rotation steps, each row followed by its count of steps:
The counts run from 0 to 199.
[116 145 105 192  63 118 100 155 134 119 115 137 107 117 127 133  98  92
 146 122 116 112 134 121 136 143 135 122  87 127 105 136 130 131 150 145
 133  88 136 131 150 123  93  86 156 162 115 130 122 118  60  70 101 131
 190 152 106 135] => 64
[118 147 126 177  74 132 124 129 132 150 112 156  99 140  89 108 108  99
 123 129 116 125 148 151 139 117 149 146  72 121  85 153  94 138 164 123
 122  74 115 125 118 108  86 117 149 157 119 113 119 113  95  59 135 139
 198 139 126 119] => 19
[129 162 131 166  66 149 119 136 143 137 105 162 112 129 100 107 102  83
 101 144 107 139 149 123 154 109 134 156  83 140  75 144 102 137 161 131
 122  93 126 132 142 100 102  97 141 159 123 126 132 123 106  65 143 132
 196 137 107 137] => 130
[151 165 133 177 102 114 117 131 123 133 101 135  80 109 142 115 113  96
 121 122 110 119 141 129 165 143 156 127  73 109 106 159 117 157 178 148
 118  89 124 128 167 110 105 121 138 145 102 147  75 131  66 105 144 145
 178 162 126 110] => 191
[135 137 142 168  53 115 124 147 130 128 102 129 126 109 132 111  99  87
 124 146 108 127 139 117 137 133 126 151  67 137  85 138 138 147 123 151
 124  99 139 107 151 114 107 106 159 140 125 166 151 138  94  71 119 128
 198 159  83 144] => 59
[134 171 126 170  92 122 133 131 131 149 115 140 102 108 134 106 114  95
 137 126 103  93 130 136 147 149 161 122  76 108 118 135 117 140 155 157
 108  84 111 140 159 140  99 100 147 141 106 151  77 147  70  99 135 137
 184 181 108  99] => 188
[133 151 149 143  81 140 115 125 134 136 102 171  88 121 143 104 114  65
 123 155 122 121 155 127 141 137 158 150  97 110  99 147 109 154 167 134
  84  97 134 103 156 109 106 129 178 161 118 149 101 136 110  92 138 123
 169 167  75 106] => 122
[155 176 108 188  71 141 119 133 149 135 116 160 109 120 105 118 100  95
 133 125 108 126 123 118 140 137 118 152  80 126 101 120  99 121 152 159
 124  94 124 130 155 133 121  85 150 148 123 133 106 157  87  87 128 141
 200 175  93 128] => 159
[152 159 127 165  77 140 111 127 144 101  76 155  91 112 133 107 106  74
 126 127 132 140 161 110 149 154 149 156 107 135  91 128 122 144 166 136
 110 106 125  98 154 103 102 100 178 166 113 131 108 119 118  73 129 110
 169 168  97 133] => 40
[148 143 148 169  69  99 124 125 129 133 112 140 118 102 136 109  97  88
 132 142 120 124 136 125 127 132 126 151  62 120  98 151 131 166 129 144
 111  93 141 106 151 128 120 126 159 134 126 184 135 151  80  85 116 138
 202 163  83 129] => 168
[146 156 119 198  67 138 108 146 142 140 105 145 114 124 108 117 102 102
 132 124  99 121 127 130 143 128 134 162  78 139 105 115 105 120 151 165
 130 101 140 108 149 107 128  99 159 158 127 131 108 155 104  81 122 133
 203 172 102 121] => 157
[153 152 126 182  94 117 117 126 117 153  98 127  89 116 114 112 129 101
 128 110 102 127 135 140 155 137 171 140  60 106 103 151 114 147 166 147
 124  85 124 116 160 118 115 133 147 148 110 150  79 136  88  91 144 142
 189 167 132 104] => 2
[122 143 142 181  62  99 123 143 126 137 129 139 121 110 140 125  88  99
 139 155 112  99 133 139 133 129 137 137  73 125 108 152 125 150 135 144
 122  85 148 126 136 119  91 116 151 136 121 155 129 137  51  80 104 144
 198 160  98 121] => 171
[152 166 158 164  77 108 143 115 132 125 101 156 119 100 141 109  91 105
 120 155 116 124 146 142 148 139 148 172  71 122  85 151 113 157 145 130
 113  86 110 111 119 108  84 127 158 119  95 149 100 121  95  86 118 129
 174 163 113 118] => 197
[130 164 120 170  88 134  96 132 153 109 100 146 107 100 143 119  98  59
 115 126 127 127 147 112 165 137 143 139 115 140 106 135 130 157 163 128
 126 108 157 121 166 105  93  96 146 170 127 142 106 124  74  72 116 122
 188 155 107 128] => 147
[135 164 113 178  76 151 101 136 154 146 122 161 108 135 113 114 106  71
 119 133 106 126 133 127 139 115 117 145  87 123 103 126 100 143 168 144
 114 104 138 129 160 115 125 105 149 159 135 136 111 156  96  85 144 131
 208 161  87 111] => 49
[144 146 117 184  88 111 124 133 114 152 100 126  84 112 119 110 131 102
 137 110 108 121 134 143 150 146 173 135  64 105 109 146 114 141 163 148
 118  87 116 120 158 119 107 131 148 155 113 142  78 136  81  92 143 142
 178 177 131 101] => 1
[136 178 137 165  84 116 137 120 128 119 119 169 104 100 145 110  94  80
 115 158 118 116 144 139 155 143 152 155  91 127  94 168 115 161 166 129
 104  95 110 123 139 103  82 129 157 135 110 155  80 115  76  91 119 140
 163 146 111 107] => 9
[151 192 141 157  94 124 138 109 140 130 116 170 116 102 130 110 103  83
 115 148 112 125 135 134 162 137 151 159  80 120  95 160 111 161 153 125
 115  88 113 132 139 128  88 122 146 122 100 164  82 126  79  93 128 136
 183 158 117 107] => 7
[149 157 135 156  78 124 125 125 143 103  76 146  98  91 146 107  96  75
 120 141 139 129 155 106 152 149 150 151 109 137 111 117 124 149 151 137
 112 105 148 104 155 112 101  96 158 166 129 141 114 142  94  80 124 120
 176 186  87 139] => 150
[118 154 122 182  68 106 119 130 122 130 132 158 108 116 130 113  95  95
 152 128 113  97 129 146 122 141 137 145  66 109  93 161 116 142 158 146
  97  81 103 117 130 120 101 126 172 153 116 151  95 120  80  89  95 143
 172 144 105 112] => 91
[158 161 134 176  98 123 111 120 121 153  96 139  98 115 115 114 126  99
 124 110 102 134 133 137 163 132 169 145  63 109  96 152 113 151 160 144
 129  83 130 114 160 120 120 130 146 142 104 154  80 135  93  92 144 140
 194 163 130 106] => 3
[115 149 148 155  97 107 128 115 137 145 100 134 110 100 123  91  95  90
 106 123 111 112 150 142 162 114 156 147  66 127  91 155 113 162 154 121
 116  77 130 126 128  98  88 119 125 158 126 154 105 123  86  62 130 144
 193 134 133 129] => 101
[116 144  94 163  54 130 147 138 134 113 108 139  87 109 113  94 115  68
 121 135 131 131 149 123 125 150 133 138  88 129  83 146 121 140 152 128
 101 109  95 124 159 120  80 103 155 164 138 144 128 111  90  66 134 128
 164 156  96 129] => 135
[157 147 114 180  83  99 120 125 130 119 110 135  93  99 133 107 102  80
 128 114 129 142 138 118 133 140 109 148  67 123  91 159 125 162 161 144
 108 109 127 102 171 110 127 127 151 154 141 174 115 141  82  89 127 148
 186 150 100 133] => 165
[129 133 122 174  85  91 140 114 132 128  82 115 106  88 121  89 100 108
 141  95 126 109 147 140 140 145 150 149  59 128 105 132 120 146 150 139
 116  83 116 107 125 113  91 112 141 164 134 147 102 126  92  62 117 136
 183 168 131 131] => 181
[124 162 110 182  79 136 100 133 153 121 112 142 116 112 129 127 106  67
 121 130 120 125 137 126 159 133 149 130 109 135 113 136 129 162 151 117
 140 104 153 134 158 118  79 102 139 152 125 141 108 122  58  68 122 121
 199 164 115 113] => 145
[134 138 150 146  91 110 113 113 123 150 105 157  86 119 128 111 111  92
 144 120 130 116 148 127 133 124 156 122  68  86 105 160 106 149 162 133
 103  56 133 125 144 142 108 116 144 160 117 145 112 140  77  86 138 142
 196 156  93 127] => 96
[142 173 141 169  86 127 127 139 134 144 109 147 107  97 143 111  94  97
 127 144  98  99 128 125 156 140 150 138  82 122 121 122 115 128 148 169
 111  90 139 132 158 126 114  95 143 153 115 151  91 168  75 103 127 142
 182 183  91 119] => 78
[157 189 147 160  97 129 130 108 140 138 110 163 118 102 121 111 106  87
 117 138 108 132 133 137 162 134 158 158  77 114  95 152 111 160 150 127
 120  83 119 127 145 130  98 121 146 120 100 162  85 135  87  89 137 135
 195 159 118 108] => 6
[125 164 111 151  59 141 145 135 144 118 106 160  98 111 107  94 107  72
 111 142 123 136 147 117 137 137 126 146  87 134  76 140 109 133 149 130
 103  98  96 136 150 122  85  85 145 157 128 136 133 119  99  65 137 130
 178 149  92 139] => 133
[161 171 143 169 103 128 115 115 126 151 101 147 105 116 113 111 119  94
 120 117 100 136 132 137 164 130 162 152  66 111  94 154 114 155 156 141
 127  82 127 120 156 126 120 127 144 132 102 162  83 138  94  91 144 138
 203 161 127 108] => 4
[126 165 140 170  88 119 113 136 141 144 110 136 125  97 142 105  95  90
 127 129  95  92 128 135 157 134 148 151  79 133 121 119 118 138 146 167
 111  97 150 116 153 111 123 105 149 161 130 166  89 164  90  91 115 137
 191 171  96 115] => 76
[123 159 147 176  67 112 130 131 126 127 112 156 115 115 141 112  89  98
 129 155 107 103 147 155 140 138 145 165  73 123  85 151 109 146 155 136
 105  88 105 113 114  92  82 128 170 138 101 139  94 113  94  83 106 133
 164 150 111 111] => 199
[117 145 111 190  54 118 111 157 134 120 117 135 117 115 125 130  99  96
 146 135 112 106 135 126 131 142 136 126  85 129 104 137 129 130 141 147
 134  89 130 133 141 125  84  88 154 150 118 134 130 121  58  72 102 129
 188 161 103 133] => 63
[136 148 117 171  88 119  90 128 142 113  89 140  93 107 127 121 101  83
 149  89 131 131 144 104 142 142 136 121  86 117 108 130 126 134 164 143
 122  80 142 123 161 136 118  83 151 177 120 136 116 129  81  74 115 130
 196 156 104 148] => 67
[136 171 114 179  80 141 109 141 147 104 100 149  97 115 134 122 103  76
 113 138 121 129 154 124 164 149 152 138 114 144  94 143 122 150 170 125
 131 105 129 125 155 100  78  94 155 152 105 121  99 102  83  73 129 116
 175 159 120 120] => 37
[158 180 101 189  76 136 130 129 147 125 119 160 101 115 109 118  99  92
 134 126 118 129 127 117 134 140 115 145  81 125 104 129 103 126 158 151
 121  96 115 136 157 139 117  87 144 149 129 137 107 156  77  90 133 143
 193 173  91 130] => 160
